Rotation paths and how fast each direction turns (degrees each step)
Each turn is a multiple of 5 degrees from 10 to 175, or 0.
Each row of a path follows its step; steps can be skipped.

step 7: [  5   0   0   6   9 -16 -11   7   6   2   9  -2  -1   5 -16   4  15  -7
  12   1 -15  10 -18 -10 -13   4   3   2   1 -12  -8  -2   5  -3  -5   1
   4  -7   3   8   4   7  15  -9   8 -10]
step 8: [  3  11   0  -4 -12   9   2   1 -10   5   3  -9   4  12   0   2  -7  -6
  -4   9  -1   1  21  12  11 -15  -5  -4  -9  -7  -4  12  14  14  -7  -2
  12   5  -8  -3   4  -9 -14   1  -3   6]
step 11: [  5 -12   7   4   5  -4   7 -21   4  -6  -1  13   3   3 -10   2   3  10
  -6   1  -6 -11  -8  -7  -2   8   7   8 -11  16  -3  -8  -9 -12 -14   9
   6  12   2   7  12   1   6  11   2   9]
step 14: [ -1  14   6   1   7   6  -7  -4  -8   1   9  -6 -17   1   6   9 -13   0
  -4  -8  16   3   6  -5   1   5   7  11   5  -2   8   8  12   0   3  -2
 -19 -17   6  -4  -5 -20  -1  -4  -6  -7]
step 19: [ -4 -10 -13 -11 -14  -3  11   3   4  -9   1   4 -15   6 -17  -1   2  13
  14  18   2  -5   8   0  -4  13  12  -8   7  -5   7   6   5  -9  -4  -8
   6  -3  -9   0  -3  -6   5   7   6  11]
step 22: [ 13   6  15   9   4 -14 -25  10  -2   0  -4  -2  -5  -3   3  -3  -5   6
  -8  -7   8  -7  -4   0   5  -5  14   1   0   3  -1 -17  -7   9 -11  -1
  12  -3   5   7   0   2   3 -11  -4 -15]
step 27: [  9  -5  -5  -8  -9  -2   8   7 -17   2  -4  -3  10  -9   0   0   5   6
  -5   5  -8  15 -11 -11   3  23  -1  -4  -4 -22 -13  -3 -11  -7 -10   6
   6  -4  -2   3   3   8  -6   7   1   3]
step 32: [  0 -15  -5  11   3  -9  -8  -5  12   8   2  -7   5  11   9  -1  14 -12
   2 -10  -8   7 -12  -4 -12 -13   7  22  -3   2   6  -6  -6  -7   1   7
  -8  -6  -8   7 -12   2  -6  -1  -5  -2]
Speeds:
[ 2  0 -4  0 -3  3  3  2  0  0 -4  2 -4  2  0 -3 -1  2  5  1  2  3  2 -3
  1  0 -1  0 -4  0 -3  0  0  2 -1  2 -5 -2 -7  2 -1  2 -7 -2 -1  6] -> 170
[ 4  2  6  3 -3 -1  0  2  5  3  2 -1  2 -1  1 -8 -2 -1 -1  0  1 -1 -1  0
  6 -3  1  2 -1 -2  6  3  0  0  0  1 -3 -3  2 -1  2 -4 -3 -3 -3 -2] -> 175
[-3 -1  0 -2 -1 -3  2 -4  3  3  3 -5  3 -4 -3  0 -3  2  1  3 -2  6  4  0
  1 -2 -1  2  2  1  2 -1 -4  0  3  4  4  3 -5  4  0 -2 -3  2  3 -1] -> 45
[-3  0  2  0  0 -4  0  6 -4 -3 -3 -1  0  1  2 -2 -7  0 -3 -1  2  8  1  3
  0  1 -1 -1 -2  2  1  4  4 -1  0  0  1 -1  3  2  0  0 -1  7 -1  2] -> 175

step 0: [ -9  -9  -3   8 -11   4   4  19  -8   5  -7  14  -4   7  -8  13  -9 -14
   9   8  -4 -11 -11   2  -1  -4 -14  -8   2   1   0   6  -7  -3 -15   8
  13   2  -7  -6   2   4   0  13   3 -13]
step 5: [-16  -1   2   5 -10  13  -6  -6   5   1  -3  -1  -1  -2  21   0  -1  -3
  18   1  -6   8 -13  -3   8  -3  -9  -3   4 -15  -1  -1  -2  -4  -7  12
  18  -9   9   3  -6  18  -2  -4   1   8]
step 9: [ -7   7 -10  -2   1  -4   6 -18  15  -4   3  -1  -7  13  -2  15   2  -7
   6   4  -7   8   2   6  -4  -3 -18  -2  12  12 -13   0  -6  -2  -4   7
  12 -13   3  13 -10   0  10   9   1  11]
step 12: [ -8   4  -5  -2  -7  11   0  18  -5   5  -9  18 -11   2  -6  -1   9  -4
   4  13  -7   3   5  -1  -5   4  -8  -6  12 -13 -14 -11   2  -9  -5   3
   4   6  -8  11  19   6   1  15   5  -1]
step 19: [  4   3 -11  11   0   6  -4  12   4  -5   3   9 -13   1 -21   4  -8  -3
  22   1  -3   6   3   6  -9   0 -20  -9 -15  11  -5  -4  -6  -4   2   2
   7  -6   9  -1  -1  -2  -5 -13   7   1]
step 27: [-10 -14 -10   5  -4  -3 -10  11   4 -15   8   7   4   5  -5   4  -9  13
   8   6 -19 -19  -5  10  -6 -10 -17   1   0  -1  -3   0  -9  -8  -1  -3
  13  12   5   8  -1  -9  -7   2   1  -1]
step 29: [ -6  -9  -6   0  -4  11  -2   3  -7   0  -1  10  -5  12   2   5   3 -30
   6   1 -15   2  12  -1  -7 -15 -16 -10   7  -2   0  11 -16  -2  -6   2
   1  -7  -1   5  -3  -7  -8   5  -1   9]
step 30: [ -2  18  -4   7   6  -6  -7   7   7   6   0  12  -4   7  -4  -2   7  -7
   5   2   2   9  -9   4   2 -17 -16   1 -12  -1   2  -8   0  -9   2  22
  11  -2   9  10  -5   4  19  -2  -6  -2]
Speeds:
[ 1  1  1  1  2  3 -5  1 -4  5  3 -3  4  1  1 -2  1  0 -3  3  1  5  3 -1
 -1 -5  3  0  2  0  0 -3 -4  4 -3 -1  3 -5  2  3 -2 -3  5  0  1  1] -> 55
[ 1 -1  4 -1  2  2  1 -2 -1 -3 -3  3  4  1  7 -6  0  1  0  2 -4  1  1 -2
 -2  5 -4  0  1 -4 -1 -1  0 -3  5 -3 -2 -1  0  5 -5  0  1  2  0  0] -> 170
[ 2  1  1 -1  1  1  5  1  1 -4  1 -2 -3  0  0  0 -1 -1  5  0 -4  4  2  3
  3 -2  6  5  4 -5  5 -4  1  0 -2  0 -4 -2 -2 -1  1 -1  0  5  2  1] -> 135
[ 5 -6 -1 -2 -4 -4 -2 -1 -4 -6  5 -5  0  3 -1 -4  3  0  4 -3  0  1 -1  1
  0 -1 -3 -2  3 -2  1  1  2  1  0  2  2  2  6  0 -3  0 -2 -1 -2  1] -> 35

step 3: [-10  10  -6  16  13   5   9   9  -9   6 -12  -2  -1   0 -12  -5  11  -6
  -8  -8 -10 -10  -9   7  -5  -6   1  -6  18  -5   5   4  -3 -14   0 -16
   4  -1  17  13   2   8 -11  -3 -19   2]
step 4: [-16  -4  -1 -15  10   3   7   4 -10   3  11 -20   4 -14  -9   1 -12  -3
  -4  -6  -2  -2  -1  -6   6   6  -9  -7  10  -1  -6  -6   8 -19  -6   2
 -15  -4   9  11   6 -10 -18 -14  -9   1]
step 5: [  1  -4  -6  -3 -10   9  -9  -9 -22 -10   0  16   0 -17   5  -8   2  -4
  16 -10 -14 -13   6   0   4   8   3  -2  -4   4  -3 -13   5   1   1   0
 -20  -6  -5  16  -4  -7 -17   0 -11  -6]
step 23: [  3   0  -4  -2 -13  -6  -4  -1 -18 -12  -7  10   9 -12  11  -3   7   2
   5  -2 -18  -5  13  -4  20   6  -4  11   7  -6   4   5   7  -2  -1  -1
 -18  -1   4  13   5   0 -21 -11  -8 -12]
step 27: [ -5 -10 -13  -6 -16  -2  -3   9  -9 -15  -3 -10   0   7  -4  11 -13   0
   5  -7  -5 -11   8 -14   5   5  -4   4   7  -2  -5  -3   2 -10  -5  10
 -15  -8 -16  22  -4   6 -21   2  -5   5]
step 28: [  8   4  -2  11  -1  10 -23   8 -24   6  -4  17   1  -1  -7  12   7  -4
   2   0   5 -15   9  -8 -12   0  -4   3   7   5  17   1   9  -2  -4  -7
  -5  -9  -7   9   5  -8 -18   8  -3   0]
step 30: [  1  -2  -4   0   2   4  -1   9  -4   6   2  -1   7  -8  -4  -5  16  -9
  -6 -18 -11   0  -2  12  14  -1  -5   4   2  -5   0   3 -12 -14  -7  -2
  -4  11   8  10 -12  21 -21 -10 -25   0]
step 32: [-11   0  -9   2  -4  12   7  -9 -23   2  -9   7  -6   9  -7 -11  -5  -1
   5 -20  -4 -22  -1  -1 -12   5  -1  -3   5   8   6 -12   3   5  -5 -15
 -16 -13  -1   8   4  -2 -10   7  -3  -8]
Speeds:
[ 3 -6 -4  1 -3 -1 -3  2  2 -2 -5  3  0  1  5  0  2  3  0  3 -3  0  0  1
  3 -4  1 -1  0  1 -2 -3  1 -2  0  6 -3  2  2  1 -6 -1 -1  4 -3  3] -> 100
[-5 -2  4 -5  0  1 -3  2 -1  0 -2 -4 -1  1  1  1 -3  1 -1 -8  1  5 -2 -5
 -1 -2 -2  0  2  2 -1 -3  3 -3  4  2 -2  1  1 -3 -2  0  3  2  4 -3] -> 145
[-1  0 -3 -4 -1 -4  3  0  0  0  2 -1  5  0  5  5  1 -1  0 -2 -1 -3  2  0
  3 -1 -2 -2 -1  1 -1  5  6 -2  3  0  0  0 -2  1  0  1 -1 -9  0  5] -> 95
[ 0  3  0 -1 -2 -1  6 -3 -1  2 -2  2  0  4  0 -2 -1 -6  2  1 -1 -2 -1 -4
  3  1  2  5  1 -5  1 -4 -2 -4  2  3 -2 -3 -3  3 -4  3  4  0  2 -2] -> 160
[-3  0  1  3  2  1  5 -2 -2 -4 -1 -6 -3  7 -3  3  1  8  0  2  0 -4 -1  1
 -4 -2  2 -2  0  0  3  3  2 -4  1  2  1 -1 -2  3 -1  0  0  1  1 -1] -> 60
[ 0 -2  3  0  0 -2 -2 -3  3  0  0 -4  0 -1 -3 -3 -4 -1 -3  3 -4  0 -3 -4
  4  0  0  4  2  0 -2  4  1  0 -1  3  2  6  3  5  1  3 -7 -2  3 -2] -> 95
[ 4 -3  5 -3  0  7  0  1  2  1  4  0  1 -1 -2  6  1 -1 -2  0 -2  0 -1  1
 -3  6  0  1 -2  0 -2 -1  2 -3 -5 -1  1  3 -5  3 -6 -1  1  0  0  1] -> 125

step 1: [ -3   5 -14   8   1  -8   4  -3   7   7   2  -2   3   6   3  -1 -14  -4
   4   0   1  12 -11   8  -8 -20   7  15  -5  -1   0  -9   0   2  18 -16
  -8   2  -7 -25   9  20   3 -18   4  -6]
step 2: [  8 -13  -4   0 -13  12  -2   0  -7  15  -3   6   4 -14  -4   7 -12  10
   7 -11   1  -1  -6  14 -13 -12  14  10 -16  -5   9 -13  -2   7   0 -10
  -6   0  -1  -6   0  17  13 -22   2   2]
step 4: [ -1   0  -6  -7  -4   4  -2  -3 -13  -3   3   0  -6  14   8   4  -4   2
   1  -6 -11  17 -12  12 -13 -24   0   9  -6 -11  -4  13  -3 -18  -7   3
  10  11  -1  18   9  -7  19  -5   0 -10]
step 13: [ -3   5  -8   7  -3  13   2 -10  -1   9   6  -3 -10   1   3  12 -12 -12
   1  -5  14   3 -18   2 -11 -13  -1   8 -17  -2   8  -8  -8 -11  17  -3
 -13  -8 -12 -11  -8  15  13  -8  11   3]
step 15: [  2   0 -16  -8   5   0  -7  17 -11 -10  -5   3   3   4   0  18 -21   2
  13  -5  -3  11   1  14 -22 -15   7   6   2 -17   5  -3 -11  -1  -7  -8
   2  18  -6  -4   0   3   6   4  -3  -7]
step 17: [ -2 -15  -5 -12   3   4   6  14  -8   1  -1  -9  -6  23 -15  11   4   3
  -4   2 -11  11 -12  13  10  -3  12  -1  -4   9  15  12  12  -3  10 -12
  19   0  -9  12   4  11  10  -5   6  -6]
step 20: [  7  18  -1  -1  -8  -5  12   4  -5 -11 -13  -8   2   7  -9   6 -16  -7
  12  -5  -4  -9 -12   8 -11  -4   7  22 -10  -5   3  -5   0   3  14   1
   2  -7   6 -14  -2  18  12 -13  -4 -12]
step 23: [  9 -16  -8 -14 -13   5  -5   2 -12  14   4   0  -6   4   4   0  -5   3
  -5   3 -19  10  -9  12  -5 -15  -3   1   1  -2   4   0  14   5   8 -13
  12   8  -5   1   5  -2  20 -26  -1  -8]
Speeds:
[ 5  2  3 -2  1  1  3  3 -2 -2  6  2 -3  2 -1 -1 -4  6  0 -1  3  6  2  0
  1  4  3  0 -3 -1 -1  2  2  1  0  1 -4  3  1 -2 -4 -1 -3 -3 -2  3] -> 115
[-3  1  3  3 -5  2 -3 -1 -2 -1  3  7  0 -1  2 -1 -2  0 -3  0 -1 -3  3  0
 -7  2 -1  1 -3  1 -1  0  5 -4  0  5  4  0  4  0  1  2  4 -2  1  1] -> 155
[-2 -4  7  3 -1 -4  4  5  1 -3 -3  3  4  0 -4  1  4 -3  2 -2 -3  1 -2  1
  2  3 -1  3  2  1 -3  3  3  0  3  3 -1  2  1 -1 -2  3 -4  2  3 -2] -> 35
[-3  1  0  1  0  1 -2  2 -1  3 -1  1 -4  3 -2  5 -4  0  0 -2  1 -1 -3 -4
  0  1 -5 -7  5 -2  0 -2  4  0  0  0 -4 -1  1 -1 -3 -4  0  3  6  0] -> 20
[-1  0 -4  0  2 -2  0  1 -1  3 -1  3  3 -6 -1  1 -1  1  5  3  1  3  6  1
 -3 -1  0 -5  0 -2  3  3  0  2  1 -4 -2 -1  6  2  0  5 -2 -3  0 -5] -> 55
[ 2  1 -1  0  0  1  3 -1  6 -1 -4  0  3  3  6  2 -6 -2  0  0  1 -2  5 -1
  2  1  1  1  1 -3  1 -4 -1 -3  0  5 -1 -3 -3 -4 -3  5 -3 -2  1 -3] -> 55
